In the data rows, the value 128 means zero.
Here are some points:
array([114, 142, 120, 138, 130, 163, 141, 125, 136, 119, 125, 142, 131, 132, 115, 139])
array([097, 104, 097, 165, 169, 176, 131, 150, 137, 126, 145, 097, 165, 133, 116, 133])
array([141, 193, 122, 051, 011, 007, 077, 113, 113, 126, 102, 185, 033, 133, 167, 203])
array([121, 130, 137, 097, 106, 086, 115, 142, 103, 129, 129, 119, 131, 122, 143, 128])
array([154, 138, 123, 080, 050, 185, 112, 046, 203, 140, 058, 193, 044, 176, 096, 168])
array([118, 085, 129, 123, 128, 068, 132, 255, 072, 113, 189, 086, 143, 100, 176, 132])
array([116, 133, 095, 127, 127, 076, 138, 142, 119, 128, 138, 123, 132, 120, 155, 109])
array([137, 152, 106, 086, 066, 135, 083, 105, 157, 141, 095, 174, 064, 152, 109, 169])
array([139, 152, 140, 087, 059, 132, 123, 131, 105, 126, 109, 131, 075, 132, 121, 150])
array([134, 135, 139, 108, 096, 073, 093, 196, 126, 099, 146, 113, 094, 116, 164, 163])
array([125, 111, 149, 140, 129, 139, 128, 114, 130, 112, 109, 144, 107, 134, 130, 117])
array([160, 163, 136, 120, 104, 129, 140, 079, 158, 134, 078, 162, 098, 137, 132, 143])
array([157, 121, 124, 163, 138, 115, 117, 038, 147, 125, 087, 149, 162, 155, 153, 095])
array([138, 137, 122, 119, 111, 111, 105, 082, 129, 139, 094, 140, 087, 131, 108, 121])
array([130, 118, 136, 140, 141, 112, 160, 187, 107, 109, 173, 094, 165, 099, 168, 118])
array([115, 088, 120, 107, 104, 139, 127, 176, 128, 128, 126, 092, 107, 127, 149, 160])
array([153, 168, 144, 073, 087, 108, 100, 119, 145, 126, 088, 160, 061, 139, 114, 149])
array([137, 166, 134, 115, 121, 126, 135, 066, 140, 143, 087, 161, 111, 149, 085, 096])
array([148, 152, 140, 085, 074, 104, 087, 081, 126, 116, 078, 169, 062, 148, 122, 154])
array([115, 136, 096, 131, 138, 142, 200, 066, 115, 144, 131, 137, 174, 134, 118, 115])
array([146, 161, 100, 175, 146, 120, 162, 042, 120, 136, 123, 113, 191, 121, 075, 096])
array([120, 104, 138, 102, 115, 120, 092, 202, 080, 109, 180, 098, 120, 112, 133, 134])
array([149, 119, 155, 067, 067, 089, 083, 164, 090, 105, 112, 121, 064, 110, 167, 158])
array([127, 101, 124, 075, 052, 038, 077, 255, 068, 115, 161, 107, 043, 114, 195, 211])
array([114, 113, 109, 139, 136, 150, 158, 169, 160, 127, 150, 120, 139, 141, 148, 141])
array([141, 133, 128, 095, 116, 114, 123, 112, 128, 132, 089, 142, 104, 170, 117, 139])
array([137, 100, 112, 175, 188, 157, 150, 089, 136, 129, 164, 130, 198, 134, 116, 093])
array([117, 113, 129, 097, 093, 082, 119, 183, 102, 103, 174, 118, 104, 136, 157, 154])
array([127, 131, 116, 077, 088, 081, 119, 155, 115, 140, 135, 122, 105, 121, 163, 155])
array([124, 138, 127, 123, 088, 119, 134, 129, 150, 122, 118, 123, 102, 144, 155, 150])
array([134, 080, 140, 159, 206, 165, 147, 178, 112, 121, 156, 090, 175, 094, 124, 117])
array([107, 143, 096, 078, 076, 113, 092, 140, 092, 133, 107, 159, 070, 149, 096, 144])
array([118, 079, 145, 154, 182, 152, 130, 233, 086, 125, 171, 080, 153, 085, 126, 108])
array([142, 106, 143, 098, 111, 125, 120, 134, 112, 136, 138, 105, 114, 124, 128, 118])
array([121, 124, 117, 130, 121, 181, 151, 083, 183, 135, 096, 137, 130, 172, 125, 142])
array([130, 147, 140, 152, 143, 136, 132, 124, 155, 144, 134, 156, 142, 113, 121, 134])
array([137, 097, 133, 165, 163, 122, 131, 161, 113, 116, 150, 116, 156, 131, 137, 107])
array([142, 169, 122, 057, 073, 128, 108, 115, 118, 130, 092, 158, 060, 137, 127, 154])
array([127, 187, 138, 090, 052, 088, 090, 064, 130, 129, 091, 189, 079, 154, 106, 137])
array([113, 126, 122, 181, 196, 183, 140, 084, 158, 121, 132, 115, 196, 127, 073, 083])
array([113, 165, 096, 221, 242, 154, 206, 033, 170, 144, 120, 143, 243, 112, 111, 039])
array([139, 105, 129, 146, 156, 173, 153, 133, 149, 128, 136, 129, 124, 109, 119, 121])
array([109, 056, 126, 152, 191, 115, 126, 241, 089, 110, 209, 034, 183, 102, 145, 109])
array([148, 158, 122, 141, 148, 152, 143, 020, 152, 125, 076, 167, 142, 153, 096, 089])
array([137, 104, 160, 076, 125, 044, 143, 252, 048, 121, 193, 077, 104, 097, 155, 135])
array([151, 155, 139, 095, 092, 073, 082, 147, 148, 117, 116, 146, 092, 128, 162, 172])
array([097, 080, 104, 175, 201, 178, 184, 184, 160, 131, 170, 091, 190, 116, 139, 124])
array([099, 124, 145, 133, 131, 089, 130, 212, 096, 105, 191, 093, 148, 103, 167, 141])
array([109, 092, 137, 169, 213, 135, 203, 197, 087, 131, 203, 065, 207, 107, 120, 063])
array([129, 123, 148, 128, 152, 185, 129, 141, 100, 139, 111, 122, 119, 114, 095, 106])
array([099, 088, 111, 167, 202, 159, 159, 139, 104, 114, 178, 105, 200, 127, 133, 075])
array([111, 097, 131, 129, 134, 173, 109, 135, 114, 124, 156, 106, 144, 127, 110, 099])
array([119, 098, 157, 091, 128, 102, 107, 255, 067, 103, 189, 056, 128, 067, 168, 151])
array([152, 155, 139, 106, 109, 102, 114, 068, 105, 126, 092, 162, 129, 136, 134, 113])
12 more points follow, each with its number after it:
array([136, 152, 119, 124, 080, 095, 078, 028, 155, 123, 083, 165, 092, 159, 138, 139]) 0
array([152, 180, 130, 137, 121, 204, 129, 011, 215, 166, 033, 194, 112, 163, 076, 137]) 1
array([096, 052, 145, 181, 249, 158, 180, 183, 090, 122, 187, 036, 230, 098, 116, 048]) 2
array([108, 126, 136, 137, 149, 099, 114, 170, 114, 112, 158, 106, 161, 097, 141, 128]) 3
array([142, 174, 097, 147, 136, 119, 153, 013, 141, 124, 070, 174, 151, 144, 110, 097]) 4
array([149, 161, 119, 097, 077, 165, 100, 055, 156, 136, 061, 172, 079, 160, 100, 144]) 5
array([116, 094, 118, 129, 136, 155, 149, 182, 130, 117, 154, 112, 120, 129, 146, 140]) 6
array([138, 161, 163, 106, 095, 100, 074, 077, 147, 139, 076, 164, 089, 135, 117, 136]) 7
array([122, 137, 155, 108, 119, 018, 104, 203, 071, 104, 172, 110, 105, 093, 170, 138]) 8
array([135, 163, 139, 152, 108, 159, 147, 090, 152, 123, 101, 160, 111, 120, 148, 134]) 9
array([154, 180, 129, 075, 034, 124, 139, 061, 182, 144, 051, 186, 028, 195, 104, 174]) 10
array([125, 175, 117, 125, 129, 137, 149, 124, 150, 123, 128, 158, 149, 129, 126, 127]) 11
Which of these numbered points is nearest to each point below, ignoring the 2 directions in which the first points spread most? Its number follows each.
array([113, 142, 096, 154, 166, 109, 166, 085, 111, 138, 093, 133, 164, 119, 120, 090]) > 4
array([138, 109, 134, 109, 113, 124, 156, 168, 147, 150, 133, 103, 101, 137, 136, 157]) > 10
array([143, 170, 142, 138, 103, 102, 133, 071, 121, 112, 078, 154, 125, 142, 148, 109]) > 4
array([135, 083, 111, 118, 095, 067, 169, 226, 096, 141, 169, 098, 105, 123, 188, 181]) > 10
array([123, 108, 098, 062, 063, 009, 057, 210, 043, 110, 137, 122, 057, 134, 181, 157]) > 4
array([107, 095, 125, 131, 137, 133, 155, 207, 133, 136, 183, 086, 136, 137, 149, 129]) > 10
array([118, 120, 134, 179, 178, 126, 144, 142, 157, 124, 156, 108, 195, 113, 138, 126]) > 3
array([180, 235, 120, 090, 053, 025, 079, 026, 160, 139, 095, 218, 037, 146, 115, 149]) > 8
array([108, 121, 141, 134, 167, 137, 163, 210, 112, 117, 172, 088, 177, 095, 148, 126]) > 11
array([137, 179, 110, 112, 089, 115, 153, 050, 175, 136, 090, 184, 109, 165, 120, 129]) > 11
array([136, 143, 143, 152, 145, 174, 141, 124, 158, 148, 092, 138, 149, 129, 113, 147]) > 1
array([126, 116, 145, 173, 181, 143, 126, 104, 143, 122, 139, 106, 173, 116, 118, 081]) > 7
array([117, 078, 143, 155, 215, 144, 149, 175, 082, 125, 194, 079, 201, 102, 139, 071]) > 2
array([106, 079, 143, 126, 108, 159, 132, 166, 137, 144, 149, 117, 092, 144, 140, 164]) > 6
array([115, 130, 133, 090, 121, 089, 108, 168, 093, 124, 137, 115, 104, 125, 125, 132]) > 2
array([123, 134, 140, 052, 042, 094, 079, 160, 144, 119, 116, 151, 027, 131, 171, 209]) > 6
array([122, 142, 111, 148, 150, 083, 165, 099, 093, 144, 130, 125, 133, 124, 110, 111]) > 4
array([141, 147, 139, 177, 134, 178, 135, 084, 161, 133, 107, 148, 167, 122, 127, 100]) > 9
array([122, 091, 091, 126, 127, 114, 148, 156, 151, 118, 141, 123, 110, 164, 179, 149]) > 6
array([132, 114, 147, 122, 116, 057, 128, 195, 088, 121, 156, 102, 142, 117, 181, 126]) > 4
array([158, 210, 143, 084, 061, 124, 086, 000, 179, 147, 035, 237, 035, 166, 066, 134]) > 7
array([115, 073, 115, 124, 180, 190, 145, 179, 100, 127, 168, 081, 171, 117, 114, 095]) > 5
array([128, 071, 123, 107, 117, 202, 149, 171, 155, 144, 139, 134, 093, 147, 115, 173]) > 6
array([137, 148, 154, 127, 162, 066, 107, 167, 056, 114, 163, 098, 153, 077, 124, 080]) > 8
array([147, 158, 126, 144, 158, 170, 151, 015, 164, 128, 053, 168, 141, 152, 102, 092]) > 2
array([095, 080, 087, 197, 181, 110, 128, 158, 139, 117, 168, 083, 210, 135, 175, 118]) > 0
array([148, 157, 121, 122, 097, 090, 083, 060, 162, 121, 096, 146, 109, 159, 140, 121]) > 0
array([136, 158, 128, 178, 139, 064, 155, 090, 123, 137, 150, 140, 151, 109, 153, 092]) > 8
array([134, 157, 104, 123, 096, 150, 135, 050, 191, 151, 080, 152, 086, 169, 089, 131]) > 10
array([119, 126, 128, 120, 110, 097, 147, 215, 104, 129, 151, 104, 140, 116, 159, 160]) > 11
array([125, 087, 142, 103, 104, 106, 117, 167, 095, 125, 163, 091, 116, 116, 144, 140]) > 2
array([124, 131, 134, 110, 115, 094, 157, 255, 095, 107, 200, 110, 112, 086, 166, 175]) > 11
array([151, 118, 157, 078, 087, 108, 091, 143, 116, 119, 129, 113, 078, 131, 132, 140]) > 2
array([145, 157, 114, 118, 091, 105, 144, 182, 125, 143, 134, 131, 113, 110, 147, 174]) > 11
array([102, 070, 093, 159, 148, 174, 164, 127, 127, 148, 124, 102, 149, 157, 148, 119]) > 6
array([163, 191, 128, 133, 088, 131, 134, 043, 188, 140, 047, 204, 080, 155, 133, 153]) > 9
array([097, 119, 103, 139, 140, 138, 153, 172, 111, 113, 161, 107, 175, 111, 149, 110]) > 11
array([127, 159, 128, 187, 196, 153, 153, 063, 166, 136, 142, 129, 199, 101, 098, 078]) > 3
array([129, 160, 125, 122, 122, 165, 140, 107, 158, 132, 115, 147, 142, 124, 111, 124]) > 11
array([128, 110, 089, 129, 116, 125, 142, 125, 157, 137, 131, 138, 106, 165, 142, 145]) > 6
array([129, 112, 151, 113, 108, 115, 122, 137, 125, 111, 132, 116, 101, 144, 152, 129]) > 2
array([137, 105, 127, 104, 131, 092, 133, 243, 090, 106, 205, 070, 149, 098, 154, 148]) > 11
array([113, 089, 082, 105, 124, 077, 096, 155, 096, 135, 176, 096, 130, 138, 129, 136]) > 0
array([136, 133, 151, 175, 181, 153, 158, 123, 148, 126, 144, 118, 162, 117, 143, 094]) > 9
array([115, 094, 116, 159, 144, 119, 115, 152, 142, 130, 138, 098, 144, 147, 144, 109]) > 0
array([125, 185, 150, 114, 114, 039, 123, 166, 071, 115, 135, 130, 129, 076, 163, 108]) > 8
array([140, 147, 152, 113, 125, 133, 103, 091, 152, 114, 093, 142, 121, 129, 113, 118]) > 7
array([129, 144, 113, 098, 127, 092, 109, 158, 080, 112, 118, 116, 130, 112, 134, 139]) > 4
array([147, 173, 153, 113, 134, 129, 162, 112, 111, 140, 102, 153, 131, 114, 095, 119]) > 11
array([135, 140, 135, 117, 131, 118, 094, 085, 109, 126, 122, 153, 117, 132, 079, 104]) > 2
array([119, 096, 141, 083, 106, 108, 103, 255, 085, 113, 199, 057, 106, 079, 155, 155]) > 5
array([126, 109, 145, 124, 125, 091, 098, 183, 090, 131, 134, 139, 105, 141, 149, 131]) > 7
array([132, 132, 117, 131, 162, 161, 176, 086, 110, 146, 114, 143, 156, 134, 102, 098]) > 2
array([111, 136, 101, 149, 090, 108, 115, 096, 175, 132, 125, 141, 111, 167, 146, 147]) > 0
array([090, 098, 081, 132, 145, 094, 114, 171, 103, 128, 139, 105, 129, 147, 156, 112]) > 0
array([131, 139, 128, 129, 138, 174, 105, 063, 143, 141, 083, 157, 112, 133, 087, 124]) > 5
array([148, 156, 148, 147, 132, 153, 137, 083, 162, 153, 107, 150, 134, 115, 107, 114]) > 7
array([110, 110, 112, 210, 246, 216, 189, 116, 134, 145, 139, 089, 239, 106, 091, 059]) > 5
array([122, 157, 127, 145, 120, 095, 141, 085, 126, 117, 117, 153, 150, 126, 149, 106]) > 4
array([133, 142, 127, 103, 060, 098, 103, 146, 136, 140, 125, 138, 055, 151, 123, 176]) > 10
array([148, 182, 150, 116, 140, 081, 114, 104, 085, 137, 118, 147, 136, 109, 102, 101]) > 8
array([116, 113, 149, 151, 149, 151, 145, 186, 129, 141, 142, 090, 154, 106, 137, 144]) > 1
array([142, 155, 126, 119, 059, 056, 085, 103, 161, 123, 077, 182, 087, 158, 173, 158]) > 0
array([148, 209, 134, 162, 115, 138, 167, 033, 161, 146, 089, 190, 149, 107, 093, 100]) > 11
array([154, 180, 133, 083, 057, 060, 065, 117, 120, 125, 097, 159, 065, 130, 136, 170]) > 3
